In the data rows, 500 means zero.
Here is a table of points, one per row:
array([557, 571, 419, 620, 602, 477, 580, 611, 410, 464, 188, 485, 515, 574, 370, 474, 434, 280,
       522, 558, 469, 466, 517, 593, 379, 447, 596, 319, 264, 486, 460, 580])
array([351, 446, 527, 419, 744, 386, 318, 242, 391, 399, 457, 405, 647, 448, 626, 525, 555, 673,
       488, 590, 569, 385, 430, 579, 442, 493, 277, 401, 293, 242, 355, 237])
array([503, 337, 582, 474, 351, 544, 578, 518, 361, 537, 470, 632, 418, 478, 326, 703, 443, 592,
       674, 528, 307, 432, 374, 434, 372, 691, 550, 341, 551, 426, 675, 387])
array([394, 545, 422, 406, 645, 392, 469, 603, 694, 749, 599, 448, 890, 450, 376, 565, 597, 518,
       532, 352, 499, 344, 460, 620, 404, 532, 507, 528, 643, 538, 802, 578])
array([526, 662, 523, 333, 645, 372, 595, 742, 330, 507, 495, 559, 577, 543, 413, 371, 323, 568,
       274, 424, 463, 587, 336, 328, 444, 459, 347, 384, 665, 467, 357, 564])
array([364, 439, 497, 605, 543, 359, 327, 572, 295, 524, 682, 449, 368, 459, 439, 453, 417, 467,
       379, 485, 521, 606, 582, 404, 741, 644, 481, 514, 337, 477, 625, 661])
array([544, 451, 620, 323, 412, 405, 421, 598, 560, 353, 621, 463, 488, 681, 507, 708, 662, 462,
       561, 443, 705, 580, 532, 639, 489, 651, 597, 350, 465, 483, 349, 660])
array([510, 485, 208, 456, 565, 593, 496, 417, 305, 529, 526, 331, 354, 444, 482, 579, 515, 515,
       493, 391, 412, 524, 424, 613, 347, 442, 398, 542, 496, 734, 471, 416])
array([536, 199, 431, 507, 524, 487, 321, 555, 515, 427, 414, 428, 398, 598, 450, 529, 620, 336,
       374, 553, 296, 451, 286, 385, 482, 276, 337, 576, 633, 386, 584, 611])
array([332, 498, 563, 680, 502, 556, 594, 429, 645, 365, 321, 415, 740, 648, 506, 546, 421, 507,
       536, 427, 357, 678, 604, 433, 657, 644, 347, 567, 449, 652, 406, 507])
array([619, 577, 462, 496, 496, 493, 560, 505, 386, 709, 483, 635, 371, 649, 547, 623, 396, 438,
       556, 244, 455, 438, 481, 439, 679, 444, 474, 499, 414, 484, 604, 266])
array([195, 522, 515, 413, 392, 528, 509, 443, 536, 586, 508, 450, 324, 451, 525, 644, 275, 458,
       685, 503, 555, 647, 426, 577, 365, 362, 308, 652, 531, 553, 372, 709])
array([614, 454, 379, 596, 715, 469, 626, 577, 511, 536, 581, 563, 490, 690, 575, 537, 603, 597,
       591, 649, 377, 502, 451, 703, 599, 550, 548, 481, 377, 637, 520, 671])
array([481, 511, 452, 393, 615, 653, 430, 463, 567, 452, 557, 511, 429, 534, 365, 725, 603, 365,
       393, 649, 763, 475, 537, 520, 634, 667, 428, 375, 678, 683, 549, 368])
array([300, 639, 367, 524, 446, 440, 782, 238, 509, 626, 598, 362, 414, 413, 445, 403, 736, 495,
       499, 571, 539, 605, 289, 431, 616, 424, 753, 386, 551, 361, 491, 551])
array([527, 545, 410, 604, 629, 738, 468, 658, 337, 567, 485, 537, 520, 480, 613, 526, 594, 681,
       702, 522, 697, 530, 756, 298, 355, 474, 588, 491, 438, 409, 614, 728])
array([501, 530, 681, 570, 293, 583, 545, 586, 374, 528, 549, 422, 467, 438, 638, 531, 541, 468,
       322, 402, 416, 212, 513, 810, 653, 627, 441, 444, 505, 322, 400, 687])
array([576, 368, 288, 613, 440, 433, 489, 333, 473, 418, 558, 708, 538, 323, 302, 313, 344, 469,
       301, 587, 555, 629, 689, 779, 383, 457, 464, 468, 555, 418, 532, 450])
array([257, 361, 349, 408, 331, 606, 484, 386, 308, 365, 376, 743, 694, 698, 648, 340, 405, 539,
       484, 459, 544, 334, 446, 429, 554, 446, 711, 381, 619, 603, 409, 552])
array([628, 435, 459, 563, 557, 576, 755, 511, 569, 388, 818, 607, 566, 369, 633, 574, 515, 363,
       644, 416, 504, 468, 598, 419, 590, 317, 371, 354, 464, 560, 429, 453])
array([648, 658, 503, 287, 453, 651, 393, 413, 684, 642, 333, 764, 490, 453, 678, 397, 624, 397,
       387, 517, 617, 653, 333, 507, 547, 632, 338, 460, 378, 420, 587, 611])
array([507, 359, 657, 524, 473, 703, 350, 493, 653, 805, 640, 632, 561, 549, 250, 360, 556, 563,
       501, 547, 384, 463, 507, 419, 497, 364, 483, 418, 298, 539, 249, 473])
array([399, 446, 764, 341, 467, 559, 541, 582, 354, 536, 481, 314, 540, 395, 536, 340, 350, 273,
       534, 643, 510, 625, 508, 611, 427, 449, 579, 471, 387, 616, 673, 355])
array([611, 472, 492, 526, 426, 250, 382, 490, 480, 418, 332, 529, 437, 266, 403, 652, 549, 647,
       431, 297, 491, 552, 410, 409, 545, 414, 678, 505, 276, 644, 424, 434])
array([578, 617, 581, 649, 284, 487, 597, 377, 404, 540, 568, 354, 635, 769, 362, 479, 562, 442,
       329, 544, 739, 479, 574, 387, 453, 425, 413, 734, 423, 510, 541, 373])
array([658, 576, 435, 332, 534, 632, 375, 358, 453, 510, 566, 402, 606, 477, 594, 691, 454, 360,
       364, 519, 263, 560, 598, 419, 323, 565, 726, 641, 600, 512, 358, 568])
array([360, 539, 475, 436, 419, 463, 601, 571, 634, 305, 727, 588, 413, 658, 622, 460, 471, 666,
       381, 533, 345, 666, 576, 474, 349, 582, 518, 572, 331, 417, 701, 352])
array([710, 471, 394, 360, 454, 565, 610, 545, 544, 514, 488, 397, 534, 396, 365, 434, 261, 713,
       721, 651, 524, 497, 478, 428, 711, 675, 467, 556, 523, 442, 364, 524])
array([506, 473, 365, 678, 300, 284, 411, 652, 421, 668, 450, 486, 560, 415, 716, 494, 666, 404,
       641, 661, 510, 568, 504, 470, 355, 682, 399, 586, 666, 346, 305, 283])
array([534, 589, 350, 604, 507, 343, 228, 484, 717, 381, 605, 477, 443, 491, 518, 425, 215, 331,
       645, 556, 548, 224, 369, 365, 473, 502, 573, 489, 365, 482, 598, 515])
array([359, 609, 486, 456, 481, 409, 633, 645, 689, 618, 382, 646, 469, 527, 510, 724, 442, 657,
       316, 729, 466, 399, 733, 580, 609, 345, 584, 634, 475, 470, 446, 421])
array([566, 415, 655, 617, 664, 475, 586, 293, 721, 615, 348, 338, 262, 629, 543, 488, 356, 517,
       437, 392, 581, 507, 625, 458, 358, 506, 559, 299, 698, 356, 468, 500])
array([654, 612, 390, 304, 433, 608, 602, 496, 441, 263, 376, 325, 416, 443, 411, 398, 569, 518,
       500, 474, 439, 266, 494, 435, 499, 421, 367, 526, 521, 444, 488, 510])
array([441, 317, 449, 357, 688, 555, 464, 532, 560, 519, 401, 459, 502, 422, 565, 428, 564, 345,
       528, 331, 495, 572, 582, 493, 719, 518, 714, 755, 560, 296, 516, 440])
array([537, 337, 573, 500, 448, 411, 527, 536, 654, 638, 480, 308, 409, 369, 753, 283, 588, 655,
       336, 496, 482, 397, 580, 336, 464, 525, 479, 348, 539, 779, 520, 513])
array([473, 687, 502, 697, 379, 719, 260, 727, 634, 354, 545, 345, 585, 489, 460, 516, 541, 590,
       491, 428, 504, 641, 391, 638, 594, 363, 611, 326, 677, 451, 540, 391])
array([346, 705, 653, 447, 538, 352, 359, 453, 423, 410, 500, 576, 290, 541, 340, 274, 660, 456,
       683, 457, 366, 439, 742, 481, 553, 537, 445, 550, 663, 613, 499, 433])
array([417, 390, 580, 564, 518, 572, 666, 596, 581, 342, 497, 630, 441, 414, 403, 430, 553, 469,
       490, 245, 660, 398, 366, 464, 247, 596, 495, 689, 426, 511, 393, 493])
array([647, 618, 699, 749, 795, 612, 563, 552, 459, 494, 573, 677, 473, 501, 595, 506, 509, 600,
       544, 669, 558, 494, 311, 574, 561, 597, 623, 728, 669, 673, 502, 473])
array([490, 604, 735, 613, 422, 433, 509, 337, 445, 390, 437, 614, 625, 260, 540, 664, 493, 486,
       525, 573, 424, 544, 546, 398, 514, 355, 424, 529, 507, 496, 684, 638])
array([744, 433, 611, 456, 371, 324, 495, 380, 475, 508, 486, 486, 602, 671, 547, 390, 520, 622,
       708, 487, 590, 660, 542, 721, 515, 399, 499, 633, 588, 561, 644, 564])
These points spread out most along one direction. Take the direction at right angles to it along which they spread out most. Then take the direction at right angles to both along which they spread out most. Go by this last direction. Where along it does each point below lie, from 0 to 99? The average is 50, and the first point in the table lies past the average. One standard deviation of the points above along it is 16.
array([544, 451, 620, 323, 412, 405, 421, 598, 560, 353, 621, 463, 488, 681, 507, 708, 662, 462,
       561, 443, 705, 580, 532, 639, 489, 651, 597, 350, 465, 483, 349, 660]) 27
array([346, 705, 653, 447, 538, 352, 359, 453, 423, 410, 500, 576, 290, 541, 340, 274, 660, 456,
       683, 457, 366, 439, 742, 481, 553, 537, 445, 550, 663, 613, 499, 433]) 51
array([501, 530, 681, 570, 293, 583, 545, 586, 374, 528, 549, 422, 467, 438, 638, 531, 541, 468,
       322, 402, 416, 212, 513, 810, 653, 627, 441, 444, 505, 322, 400, 687]) 27
array([441, 317, 449, 357, 688, 555, 464, 532, 560, 519, 401, 459, 502, 422, 565, 428, 564, 345,
       528, 331, 495, 572, 582, 493, 719, 518, 714, 755, 560, 296, 516, 440]) 32
array([364, 439, 497, 605, 543, 359, 327, 572, 295, 524, 682, 449, 368, 459, 439, 453, 417, 467,
       379, 485, 521, 606, 582, 404, 741, 644, 481, 514, 337, 477, 625, 661]) 59
array([510, 485, 208, 456, 565, 593, 496, 417, 305, 529, 526, 331, 354, 444, 482, 579, 515, 515,
       493, 391, 412, 524, 424, 613, 347, 442, 398, 542, 496, 734, 471, 416]) 59
array([332, 498, 563, 680, 502, 556, 594, 429, 645, 365, 321, 415, 740, 648, 506, 546, 421, 507,
       536, 427, 357, 678, 604, 433, 657, 644, 347, 567, 449, 652, 406, 507]) 58
array([506, 473, 365, 678, 300, 284, 411, 652, 421, 668, 450, 486, 560, 415, 716, 494, 666, 404,
       641, 661, 510, 568, 504, 470, 355, 682, 399, 586, 666, 346, 305, 283]) 21
array([566, 415, 655, 617, 664, 475, 586, 293, 721, 615, 348, 338, 262, 629, 543, 488, 356, 517,
       437, 392, 581, 507, 625, 458, 358, 506, 559, 299, 698, 356, 468, 500]) 31
array([576, 368, 288, 613, 440, 433, 489, 333, 473, 418, 558, 708, 538, 323, 302, 313, 344, 469,
       301, 587, 555, 629, 689, 779, 383, 457, 464, 468, 555, 418, 532, 450]) 54
array([481, 511, 452, 393, 615, 653, 430, 463, 567, 452, 557, 511, 429, 534, 365, 725, 603, 365,
       393, 649, 763, 475, 537, 520, 634, 667, 428, 375, 678, 683, 549, 368]) 28
